D: a few groups of rows, each row roughly a mix of its group's hidden directions
D (133 x 10)
[[-27  14  21  17 -24  22  18   4   7  14]
 [  1  -9  31 -12  32  15 -19  -2  24  -3]
 [-13  -8 -34  -2 -18   8  13  13   4 -34]
 [  6  -4 -20  14  42  18  -7 -15  19   4]
 [ -9 -40 -21  24  12   4  -1   3  21  -1]
 [ 21 -19  25  -9  19 -14  23   5  24  13]
 [ 21   0  -2  -2  20 -19  28  26  13  21]
 [ 11  11  20  12   3  -3  36  -6  -9  34]
 [-13  -8   3 -12 -30  30  15 -23   6 -21]
 [  3 -24  28   8 -28 -14  -6 -29  -3   5]
 [  6  11  10  29  21   7  -4  14 -34  20]
 [-27 -19 -27  16 -15  23   5  15   8 -16]
 [ 26  23 -11  10  33  -8   5   1 -23  16]
 [ 30   9   1 -21  25  -6  16 -15   1 -27]
 [ -5   5  20   2  14  15 -29 -21  23  25]
 [  4  15 -22  18  -7   3   3 -11 -37  27]
 [-15 -26  -6  12  -2  12  14  14  20 -36]
 [  1 -13  -6  30  -9  -3 -41  14  11 -11]
 [-15   9  -5   2  15  27 -28 -14   9  31]
 [-39  27   9 -12   9   9  -6  -1  25  -2]
 [ 11   0 -14  11  -1   3   3 -10 -20  49]
 [ 23 -17  28 -26   6  13  -9  -1   1 -28]
 [  9  25  34  15  24 -17 -14   6  13   4]
 [  4  10  26  -7  14 -25  35 -15  16  -4]
 [ -8  16  17 -17  22 -19 -14   9 -22  30]
 [  7   1   2  33  -1   7  35  12 -21  17]
 [  7  -6 -17  32   3   3 -33 -28  -7  -1]
 [-15 -23   8 -22  -4 -24   1  -1  33 -19]
 [ 23  -6   0 -13   7   0  41  20   9  22]
 [ 26   6  24 -16  29  10 -10   3  25 -11]
 [-20   7 -41   5  -4  13 -17   4  -8 -25]
 [ -3  -6  14 -12 -19 -20  10 -17  39 -17]
 [ -5  19   7  -2 -23  26 -26  14 -28  -9]
 [ 10 -23   9 -26  -4 -22 -36  -3   4  10]
 [ -3 -30  24   2 -19   8  10  35  10   2]
 [-30  -9  -3   3  -7 -24  26 -16  28   0]
 [  0 -21  -5   6   8  11  -9  28  15 -40]
 [ 13 -38  10  -8  -3 -29  -4  13  21  10]
 [-16   4  -3  52   3  -8  -4 -13   4   9]
 [ 24 -19   4   4 -14 -27  21   6 -31  -1]
 [  7 -10   4 -16 -19 -22  14   0  23 -37]
 [ 24  28   2 -17   2   5  34  -8 -21   1]
 [ 12 -17  -5   3 -25 -38  23 -11  -7  12]
 [ -4 -10  -8 -27 -10   1 -17 -29  28  20]
 [-11  -2  14 -27 -14   1 -18 -16  20  33]
 [-19   5  15 -13  -4  35 -16 -12 -30   6]
 [  0  40  21  -4   6  23  15 -10 -18   6]
 [-16 -21   4  13 -10  17 -41 -13 -15   3]
 [  2   2  11  22  23 -28 -19   6  14  29]
 [ -5  -4  -1  -2 -12  46   6 -21 -20 -12]
 [ -4   1  22 -10 -34 -24  11  13 -14 -22]
 [ -3 -14  49  11  -3  -4  -9 -11  11  18]
 [ -2   8  17  43  14  10   5  12 -25   7]
 [-13 -17  -2 -15 -10   6  20 -46  -3   4]
 [  8 -13 -11  26  -4   2 -33 -31 -15   3]
 [ 21   9 -13  -8  17 -21 -34   4  -4  26]
 [-11   8 -10  22   8  42 -10   0  22  14]
 [-12  16  -9   4  23  33  -7  16 -28  12]
 [ -2   0 -15  38   4   5  30  15 -17 -15]
 [-26 -13 -17   7  -7  36   3  25  10  11]
 [-26   9  -3  18 -22  21  -2  18  -8 -30]
 [ 23  -4 -32 -18   5 -19 -31  11   1  -3]
 [  1 -21   8  -5 -15   4 -17 -32  35   6]
 [  3  11  19 -12  17 -11  17 -26  29  21]
 [  3  -9 -25 -45 -14 -12   7  -9  -3  11]
 [ -1  25  10  12   1 -20 -23  -8 -15  36]
 [-22   0   2 -35 -17   5  24 -21  14  10]
 [-11  24   3  12  26  21 -11   8 -19  29]
 [  2  -7 -20 -45  -5  -1  -7 -14  -4  25]
 [ 10  -2  -4  15  -4  -7  20  28 -24 -34]
 [ 20  13 -27   4  31  10 -24  -9  -5 -18]
 [ 33   9  -2  -7   4 -31  32  -6  -7  -9]
 [ -1 -11  37 -15 -18   5   0  29   7 -20]
 [ 12  23  21  -6 -23  -5 -32   6 -24  -4]
 [-14   4   8 -31  -9  -1 -27 -21  24  16]
 [ -8 -30  19 -15 -15  27   8  16  15  17]
 [  9 -19 -11  -4  31  -4  30   2 -16  25]
 [ 27  -6   4 -11  37 -21   8  -7  17 -16]
 [ 13  37   6  -9   1 -34   8  17  15  -3]
 [ -6  10  22 -25 -26 -10 -10   4 -19 -29]
 [  2  27  15   2  26  34  12 -19  -3  -6]
 [ -9  -1 -15  -1  38  19 -24  14  21   8]
 [  1 -21 -11  29   2 -23 -35   3  13   2]
 [  6 -10 -14  15  -4 -10  18  -7 -19  44]
 [  8 -14  43  14  12 -18  -3 -10  18  11]
 [-29   0  24 -31 -23  14   0 -14  -7   1]
 [ 11 -31  11  -1   1  38 -22 -15  -5  -3]
 [ 19 -12  10  -9 -10 -16  25  14 -14 -35]
 [-23  11  -2  -3  36  -2 -11 -19 -10  28]
 [ 16 -13   2 -11  26   1  -5 -12  33  29]
 [  0   9 -11  20  21  22 -12  19 -34  13]
 [ -7  25 -17 -17 -20 -12 -15   7 -28 -23]
 [ 19   2   1 -38 -23  -7  10   7 -19  22]
 [-22 -24 -21   9 -13  35  -3   9  10  13]
 [ 15  17 -35  -4  20  13  20 -13  -7 -20]
 [ 23  -1 -11   8   6   0   4 -39 -31  11]
 [ 26  -3  -5   7 -14 -26  17  24  24 -17]
 [  7   5 -27  -6   6   0   1  33 -18 -32]
 [ 23  18   5 -28  15 -18  -3  -9  -9 -32]
 [  1 -46  -9   0  15   2  20   1 -11  20]
 [ 24 -28  17  -2 -10   0   1   2   1 -40]
 [-18   6 -35 -27   4  25 -18   0  10   3]
 [  6   7  -7  16  22  19 -14  16 -36  18]
 [-11 -21  -1   3 -25  22  23  -4   1 -34]
 [ 19  -8 -19   5  18 -18  11 -19  -7  37]
 [-24  27  -3  42   1  -8   2  13  -5  -1]
 [ -8  -3 -28 -28 -12  -2 -16  23  -6 -26]
 [ 22 -12 -28   4   8 -16  -3 -35  -2 -21]
 [  3 -10 -23  31   0   1  23   1 -17  30]
 [ 10 -20  14 -14 -26 -25  19 -17  18 -14]
 [ 11 -51  -6   7  -2 -12   3   0 -12  14]
 [ 10 -15   8   4 -36   8 -23 -23 -21 -11]
 [ 20 -21  15 -25 -19 -24  15 -12  10 -17]
 [ -5  55   3  -4   5   9  -3  -8   6 -11]
 [ 14  43 -15  22  18   0 -12   1   7 -10]
 [  6  -2  -8  15   3 -44 -12   9  30   1]
 [-14 -16  27  26 -32  -1  21  -2   1   6]
 [ -6 -20  16 -10 -40  12 -16 -16 -13 -10]
 [ 17   3  -5  -7  -9  21 -35  13 -31   9]
 [ -7 -19  16 -20   7 -35  -3  15  -8  28]
 [  6 -26 -24  -3   0 -31 -29   7  10   7]
 [-35   7  11 -11 -14   6  -8  -6  32 -22]
 [-28   1  -2  10  15   7 -35 -26  -6  15]
 [ 10   4  12 -21  16  10 -26   7  19 -35]
 [-14  12  16  30  -2   0  35  25   6   0]
 [-15 -26  -8 -22 -12  -9 -21  -9  25  23]
 [  5   7  -3  17   1  -4 -38 -30 -23  10]
 [ -2  -9  15  -4 -33  12  -8  18 -23  29]
 [-11 -17 -13  20   5 -30 -16  -4  35   1]
 [  4   0 -34 -39   0  -2 -19  -4  -1  17]
 [ -4   4  15 -26  27  29 -22  10  12  11]
 [ -4  -8  11 -22 -19 -15   9 -20  38 -15]
 [ -7  28  41   0  -4   5  25  -2   8 -11]]

the one row of each list that fits no group (the others fit one group, some only roughly)
  J699: [ -4  18  17   0  -8 -20  -4  -3 -11 -46]
  J681: [-30  -3   0 -13  -8  31  19  -7  22 -19]
  J132: [ 12 -36 -14 -30 -16   7  15   8   8 -13]
  J532: [-12  -9  13   1 -39 -15  -2  23  -8  25]
  J168: [ 16 -26  12 -27  -4  20  25  10   9 -18]
  J149: [  0 -34  19  29  -5 -14  -7 -24  11  -7]
  J720: [  5   9   7  -8  26  18 -40  -5   7  21]
  J328: [ 35 -22  28  -8  -1 -20   1  -7 -18   3]
  J922: [ -6  -9 -26  21 -10  12  18  18 -35  -7]
  J452: [-16  17  -8 -43   7  15 -11 -20   3  -8]
  J164: [-17  22  26  23  19  24   3   8 -12  15]
  J336: [-13   4 -10   6  12 -24   3  19  43  -9]
  J422: [-28  33 -21   4   9   7   2  26   9 -11]
  J658: [  9 -21 -10 -31 -11  23  26  19   3  -8]

J452
  J671: [-14  25  26 -18 -23 -17 -23  12   7  -4]
  J521: [ 26  11  -9 -20  10  -2   7 -13  -8  42]
  J825: [-18  18   4 -26  10  29 -18  28   0  -3]
  J187: [ -6  -2  12  36  19 -27 -13 -19  16  -5]
  J367: [-14   2  16 -13   8  27   5  43 -10  -2]
  J517: [-28   6 -18   0   2   4  -6 -29  32  17]
  J157: [ 36  13  12  -7 -19  -6   2   7 -35  -6]
  J150: [ 26 -13   8 -19   5  -4   9   5 -42  12]
  J772: [ -4  23 -16  13  21   4 -30  21  17 -16]
  J143: [  5 -14   5  35   5  31 -10   6 -26   6]
  J625: [-27 -20  -8   8   0   2   3  13  42 -12]
  J740: [ 14  46  13 -10   7   1   5   4  -9 -25]

J740
  J824: [ 33   5   6   2  -6 -14   9 -11 -36 -21]
  J599: [ -7   8 -16  22 -19 -33  -9 -11 -16 -24]
  J70: [ -8  28   0  -6  39   3 -13  16   2 -23]
  J201: [ 25 -11   0   9  -6  29  -3  20 -34  -7]
  J47: [  2 -26  37 -12  -5 -15  16  14  21   5]
  J801: [ -6  19   9  27 -10   5  36  -3 -22  16]
  J194: [-36  -8  -6  26 -18   7 -19  19   3 -11]
  J81: [  9  10 -21  20  -4  -2   9 -41  14 -18]
  J208: [  0 -34 -36  11   2  -7   5   4  -1  26]
  J847: [-24   7   1   8 -16  -7  23 -21   5  37]
  J848: [ -8  -6  -8  -9 -23 -22  12 -10 -21  37]
  J709: [-11 -15  12   2 -11   1  24  27  16 -34]

J824
  J266: [-12 -17  -5  21 -16  23 -15 -25  -1  29]
  J619: [-33   1   9 -14 -20   6 -27  26  -9 -11]
  J289: [-13  13  15  24   7  17  31   8 -28   8]
  J48: [  3 -18  -3 -23 -28  -7  22  33  -1   6]
  J775: [-17 -15 -30   6  14 -25   3  -3  28  18]
  J284: [-16  24   8  -1  20  25  16  22 -24  -8]
  J269: [ 40   0  10   5 -11 -27  -7   5 -25   6]
  J706: [ 24  14  12  -5   7 -28 -11  11 -30  21]
  J963: [ 17  20  33 -12  15  -3  24  -7  -8 -23]
  J5: [  8  26 -10   0  -6 -27  30  12 -14 -21]
  J253: [ 17 -16  16  -8  17  20 -12  27  16 -26]
  J568: [-24  14  -7   2  -5  22  -1 -40  16 -12]
  J555: [-25  11  -2  14  -7   7 -30 -14  30 -17]

J775
  J871: [ -3  -1   2  17 -11 -34 -36  -2  21  -4]
  J580: [-20  15   7 -28  26   2  28   6   0  19]
  J664: [ 19   3 -16  -6 -22  -9  26 -18 -24  24]
  J500: [ -2   0   6  -1  24  -4 -25  -1 -34  30]
  J404: [-19  37  21 -26   6   8   2  20   0   3]
  J13: [  7  10  -8   7  -4  20  -9 -46 -23  -1]
  J492: [ -3 -10  -5 -20  18  -9 -11 -10  39 -26]
  J559: [ -1  -4   1  16  17 -20  33   9  10 -34]
  J893: [ -5 -26  24 -13 -24  -5 -25  -6 -25   7]
  J962: [-1 23 28 20  5 33 17  9  7  6]
  J399: [-11   0  36  28  -2 -29 -17  -2   5  -1]
  J735: [ 18   8 -29  29  27  14   6 -16  -5  -4]
  J536: [ -7  40  15   6  26  -6  -6  12 -10  20]
  J614: [  1   1   7  21   1 -42   1   8  25  19]

J614
  J462: [  1  15  -2   1  -9  16 -18  17 -31 -34]
  J277: [ 22 -25  31  -2  -6 -10  -3 -26  -6  21]
  J550: [-26 -16 -37   0 -18  -8 -22  -8  -5   9]
  J225: [  2 -31 -14   6  13  32   7 -20  21  -9]
  J881: [ -3  -1  15   2   3 -16  23  11   6 -47]
  J643: [  9 -28 -33  -6 -14  -1  13  13   1  28]
  J188: [ 28  -4  -9  10   5 -40 -23   9  10  -6]
  J270: [ 15   4  20 -12  33 -27   1 -11  12  22]
  J85: [-24  20   1  10  29  -2 -32  -3 -10  17]
  J340: [ -3  35  12   1  17  11  -3 -11   7 -37]
  J144: [ 15  21  18 -23   9 -13 -16 -30 -16 -14]

J270
  J742: [ 11  28 -19 -25 -16 -12   2  -7 -31   7]
  J843: [-13 -19 -18  27   8  -6  27   8   7 -28]
  J880: [ 16  -3  44  -4   7   9 -14  -8  17 -21]
  J285: [ 25   2 -17  18   5 -39 -16  16  -6   0]
  J908: [ 35   7 -21  13  19  11  29   3 -12  -1]
  J851: [  0 -34  -6 -15 -11  16 -22  12  10  30]
  J250: [ 16  14 -12 -36  22  -2 -16 -10  20 -15]
  J195: [ 20 -10   2   0  26 -22  24 -18  17  21]
  J850: [ -8 -25 -18  19  -1  -8   9  -2  40 -15]
  J629: [  5  23 -21 -25   8  23  24  15  -7 -16]
  J19: [ 13 -31   0  -6 -23  11  28  20   5 -17]
  J192: [ 23 -17 -17  23   2  -4  -4  21 -34 -11]
  J303: [ 20   1  29   7  38  -3   0 -22  10  -8]

J250
  J618: [-24 -14  -5  -9 -32  -1 -31  19   0  10]
  J159: [-29   2   2   5   9 -27 -27   2  26  16]
  J655: [ 11  15 -22  31  10 -24 -18 -14  18  -6]
  J56: [-20 -26   3  -5  -1 -15  17  -4  41  -4]
  J759: [ 26 -22  31   3  -8 -16   8 -18 -14  19]
  J93: [  1  16  -6  -2  18 -28  -3 -36  -6  24]
  J707: [  1  -2  14  21 -13  20  16  19  -3  39]
  J986: [ -1  10 -12  30  13  39  -7  15   1 -17]
  J572: [ -8  10 -11  32  -4 -15  17  26   8 -28]
  J125: [ 17 -34  22  -4 -10  -1 -33  -6 -15   1]
  J457: [  2 -12  13   0  22 -18  29  -2  35 -13]
  J929: [  2 -21 -19  21  13  32  -9  20  21   2]
  J600: [ -5  -8  -1  19  18  29   2  15  37 -12]
  J9: [ -3  -6  42 -14   8  -5  -9  20  20  20]
  J727: [ 22 -32 -20 -16  -2  -6  19  -9   9 -24]

J125
  J717: [ -9 -14  -3  -1  -1  41  -5 -19 -32   0]
  J539: [  8  -5 -35 -32   2  27   4  15   0 -10]
  J648: [  9  25 -31   0  -6  -1  29  21 -19  -4]
  J344: [  9  -6 -34 -25 -26 -17 -12  -9 -16  -4]
  J634: [  5  33  14  -1  12  10 -36  -2  10 -19]
  J16: [-10  -2  18 -33 -17 -10 -23  30   2   1]
  J820: [  2 -34 -17  26 -21  13 -13 -19   2  -9]
  J682: [ -1 -32 -12  22 -22   7 -14 -24  19  -7]
  J430: [  8  20 -21  16  17 -20 -24  28   6 -12]
  J842: [-23  21 -22  -1 -10  16  -2  19 -19 -28]
  J33: [-28  17  16 -27 -13  18   2 -27  -6   2]
  J864: [  0 -24   2  18  10  31 -12  30 -17  -3]

J634
  J243: [-17  -2 -28 -14  18  13 -13  33  16  -9]
  J304: [-35  10  -3   7 -36  17  -8  11  -7 -10]
  J510: [ -9 -27   9  12 -11  44   0 -10  -1 -14]
  J483: [-19 -10  15 -24  -9  28  18 -24   4  15]
  J971: [  2 -39 -18  -9 -23  21  -8 -18  -7   3]
  J556: [ 13   5  31  -2 -10 -39  20   7  -5   9]
  J251: [-20 -25 -31  14 -12   1  -2  -1  13  29]
  J370: [  8 -26 -22   2  10  16 -14 -39   3  -1]
  J481: [  8   4  28 -35  11   9  19   3 -25   3]
  J6: [ -5   5 -22  26  21 -20 -16 -22  23   6]
  J456: [  4  23  29  18  17  21  19 -21  -2  12]
  J484: [ 11   7  -1   4   3  48   6   3 -25 -13]
  J450: [-10  -9   2   1  25  25 -31   5 -13  28]
  J757: [  4  14  47 -10  25   2  -6  -6   9   3]

J450
  J324: [  3  33  -9   9  18 -28 -18  22  12  -4]
  J546: [  7  22 -22 -13   2   7 -23  -4 -19  35]
  J591: [ 10 -26 -34   0  18  -7 -11  -4  21  22]
  J232: [-23  30  12  -9 -26  18 -18 -19  -3   2]
  J639: [ -6  39   9  -8  29  -2   4  23 -16   8]
  J475: [ -2  -1  18 -25   5  30  23  25 -18   4]
  J55: [-21  16 -35   4   4  16  -8  25   7 -20]
  J957: [ 11  30  32  -5  -6  15   2  -6 -10  30]
  J528: [ -6  29  23 -14  -6  27  27 -14   7  -7]
  J755: [-20 -13  -7  -9 -44  -2  -8  21 -12   6]
  J236: [ -9  -8  19 -20 -22  22 -28  10  15  18]

J528
  J670: [-18 -20  11  12 -47  -7  -5  -5  -9  -3]
  J626: [-11  28  -4  22   7 -19  14  18  -8 -31]
  J353: [ 21  24 -12  19  34   1  14 -12 -10 -16]
  J434: [ -7 -22  18 -28 -22   2 -20   9  24  11]
  J612: [  9 -23 -13 -27  11 -31 -17  -8  13 -15]
  J468: [ 11  -4   0  27  22  30 -12 -28 -13  -1]
  J861: [ 20   9   6  24   8  26   3  27 -27  -8]
  J69: [  8 -22 -12  -4 -17  -2 -28  20 -29  18]
  J122: [-11  13   1 -19 -17 -26  34  -3  18 -16]
  J376: [  1 -17  12  37  25  -5  13 -11  24  -7]

J468
  J791: [ 18 -21  31 -16   1   5 -21 -21  20  -7]
  J374: [-15  -5  -3 -12  -7  20  42   0  24 -12]
  J712: [ 11  26  -2  38  20  23 -11   2  -7   4]
  J511: [ -9  27   4   7   7   4 -11 -21 -16 -39]
  J11: [  4   8  34 -40  -9  11   6   9 -13  -2]
  J146: [  8   4 -35  34  23  -7  12  -7  11  -4]
  J806: [-40 -31   6  -7  -4  20 -10 -11   5   0]
  J183: [  6  14   8 -10  13   1 -12   7   2 -51]
  J983: [-25  12   3  29  -7   4  34   3   5 -21]
  J835: [  9 -10 -32   5  -5   4   8  19 -40  -3]
  J514: [ -3  33   1  23  23  -7  15 -13  -5 -27]
  J394: [ 13 -34  -4   2 -25  27   9 -15 -17  -9]
  J795: [ -1 -28 -17  10 -11 -10  15   6  -7  40]
  J455: [-18  16   6  16  22  32   7  11  13 -24]
  J439: [-23 -21  13  -7 -26  12 -33  14   2   3]

J712
  J226: [  1 -11   0  21  -7  18  21   6  -3  44]
  J633: [ 12  27  11   7  -2 -13   6  11 -42  16]
  J329: [-13  -3  -4  -8   7  19 -34 -21   8 -32]
  J267: [-13  30  20  28  21   7 -13  10  18  -1]
  J330: [  3 -17   1  46 -15  -6  -8 -10  20  -8]
  J631: [ -7 -15 -28  36   2  22   6  21   3   0]
  J787: [ 28  -6  -1   5  19  -4 -18  29 -19 -25]
  J866: [ -3  14  52   4 -13  -5  11   6  -6   6]
  J704: [-10   3 -19  42   4 -21   8  14   1  20]
  J467: [ -6  -2  12 -12 -22 -11   7 -12  -7  47]
  J628: [ 20 -25 -16 -13  20   7 -26   3  26   6]
  J694: [ -5 -23 -15  15  -1  26 -13  30  11 -22]
  J617: [-38   7   8 -10 -33 -13   6  -9   9 -14]
  J162: [-24  -4  -6  -1 -12  39  11 -12  19 -21]

J633
  J129: [ -5 -15   4   0 -27 -26  30   6 -19  19]
  J583: [-10 -24  -4  13 -31  13 -12 -31  -8  15]
  J661: [-19  14  37  13  -3  13   0 -12  -6 -30]
  J142: [  1  25  25  -2  25   1   5   3 -21  31]
  J705: [  1 -16  34  -9  12  33  -6 -17  10  13]
  J286: [-10  13 -24  -7  -3 -22 -19  -1  40  -3]
  J738: [  1  -4   7  -7 -35 -35  -3  14 -14  20]
  J584: [-26  -7  14 -15  -9  35  25 -16  -2   4]
  J741: [ -7 -14  20 -37  -1   7 -15 -17 -16  22]
  J702: [ 13 -17 -12  24  27  21   4  21  19 -15]
  J152: [ 14  10  10 -18  19   7  22  29 -26  15]
  J733: [-12 -23   8   4  -1 -15 -40 -11 -11  23]
  J323: [  9  -7  10  20 -13 -28  -6  -6  36 -20]

J741
  J210: [ 14  25  19 -14  14  16  14   0  -9  35]
  J39: [ -7  21 -20   8   5 -35  -3  26  -8 -18]
  J478: [-14  14  17  38  11   6  -4  -9   3  31]
  J424: [-13 -29 -31  17  -2   4 -24  -5  13  18]
  J274: [ 18  23  21  23   1  -7 -22   5 -24  19]
  J359: [ -2  21 -15  18 -18 -36  -1  16 -18  13]
  J731: [-19  -7  -6  12 -28  24  -7 -28  15 -19]
  J95: [ 23 -16 -18 -14  12   4 -13  11 -39   8]
  J751: [ -4  15 -14  36  13 -17 -22  10  15  19]
  J566: [ -2  11  18  -3  -7  -2 -23 -25 -14 -38]
  J237: [ 18 -21 -27  11 -13 -15  11  11 -33  -1]
  J498: [-13  25  -9   0  21 -20   5 -35  15  13]
  J321: [ 22   5   7  -7  19 -32   8  22 -22  19]

J274
